Rotation paths and how fast each direction turns (degrees per step)
Each turn is a multiple of 5 degrees from 10 to 175, or 0.
Each row of a path follows its step; steps can be skipped.
path 1
step 0: [  1 -14   7 -23   1   4 -14 -22  19  -4   8  12 -14   1 -49   2  12  -7
  -4 -20  17  -5  28 -16   0  -6  -7   0  29  35  31  -6   2   0 -12  24
  -4   7  37 -32  -6  -4  43   7  -8  -8]
step 3: [  6  -5   0  -2  17   0  -7 -33   4 -13 -24  35 -10  -6 -46 -18  29  -8
   4  -1 -31 -15  -2 -19  33   5  -8  17 -22 -13  -9   6 -12  -1  -7  20
   0 -12 -13  -1  10  29  19  -8  -8 -42]
step 8: [ 15  12  15 -23  19  -8  -9   3   8 -20  -4 -11 -15   6 -52 -16  -9  -5
  -2   3  17 -36  -7   1   7   4  20  -1   8   7  11   6 -11  17   3   8
  20 -11  25 -11 -24 -19  15   5 -62  17]
step 10: [-11  17 -31   0  -3  43 -10  17 -15   5 -16 -11   7   0  17 -19   7 -34
 -15   7 -11  -7 -17  38  12 -27 -36   4 -13 -25   6  20   5   2  -1  13
  17  -1 -12   7 -12 -16 -11  23 -23 -34]
step 12: [ -7  -6   0 -46  12   5   4  17 -30  43  -6   8 -10 -43 -15  -9  13   4
 -17  -1  39  10  12 -12  -4  10  22   5   8 -17  -5   9   5   3   5  42
 -23   1  21 -21  -2   3   7  -1 -18 -11]
step 13: [-11  30   6  -2 -18  22  25  -1  -6  -5  14 -27  18  23  -8   8 -10   0
 -32 -15  16 -20   9  30  -6 -38  24  19  10 -21  12   1 -12 -21  20  20
 -24   2   1  14 -10 -22  27  29   2   3]
step 14: [ 13   3 -20  -6  16  29  45 -22 -13 -29 -15 -21   3 -35  -8  -1  -1 -22
  13  24 -10 -12 -27 -23 -16 -21  15  12   5  18   4   1  24   7 -15  -2
  20   8  -9   3 -10  10  17  39  -9  -4]
step 15: [  2   3 -29 -30   2   7  10  12   3  -1   7  -5  -2  24 -35   0  31   0
  -6  28   7  36 -15  11  16  28  18  -4 -10  -3  14 -28  -9  -9 -33  24
   2   6   5  -1  -9  13   7   2  -4 -54]
step 16: [ -8  23  30 -15 -23   3 -33  31 -10 -12   1 -10 -38  -5 -35   3 -10 -35
  -3 -20   6 -22  -5  16   1  -2   5   5  14  -7 -20  -4 -25  24 -25  26
  -7  22  11   7   8   3  13  26 -21   1]
[  6  -7   0   7  -8   8  -3   6   1   1   5  -1  -3  -3  -2   3  -9   6
  -5  -9   0  -1  -7  17   9 -10  -4   0  -2   0  -6   4  -3  -2  -2   1
  -4   9  -4   0   5  -2  -1   5   0   1] -> 120
[  5   2  -3   5  -1  -9   1  -5   0   0   1   0   4  12   0  -5   2   7
  -2   1 -13  -2  -4   1   0   5   8   8  -3 -11  -3   2   3   2  -6   3
 -16   0  -5   6   2   5   7  -3   7   2] -> 175
[ -1  -2   0   4   4   7   2  -4  -7  -6   8  11  -4 -10  -9   5   3  -1
   2  -3  -1  -5  -7 -10  -2   0   2   3  -9   5  -7  -3   2  11   5  -5
   0   3   2   9   2  -5   6  -7   5   6] -> 135
[ 0 10  1  3  3 -5  7  1  6  4  7  0 -5  4 -4 -2 -7 -3 -5 -7 -6  8  1 -3
 10 -7 -6  0  0 -5  7 -1 -2 13  3  9  8 -5  8  4 -5  2 -1  5  6  5] -> 135
[ -4  -1  -5   4  11   3   1  -2  -8   7   4   6   4   3   1   9   1   3
   2   3   3   4  -6  -2   3   3  -4 -11   8 -13   7  -4   9   3  -4   3
  -2  14  -3  -4   1  -2  -4   1  -5   4] -> 140
[ -4  -2  -9   4  -4  -3   5  -1  -7  -6  -7 -12   5   3  -8   5   0  -5
   0   2   2   3  13  -3  12  -2   1  -3  -5   0   0  14   4   7  -2  -4
   3   4  -2  -3   9  -2   1  -6   3  -1] -> 95
[  1   5  -4   5  -3   3   4   1   1  -8   2  -1   3   3   9  -3  -6   0
   7   7   9   8  -9  -3   0   2 -13  10  -6   6  -1  -4   5   9  -4  -1
  -4   2  -5  -2  -5  -1  -5   1   2 -14] -> 85
[  3   8   5  -6   6   3   6  -4   2   4  -6  -3   1   3  -2  -2  -6   9
   8  -1   2   1   0  -3   9 -13   7   4   2  -8 -11  -9   2  -4   3 -12
   4   1   1  -3  -1  -1   4  -6  -4  -4] -> 65
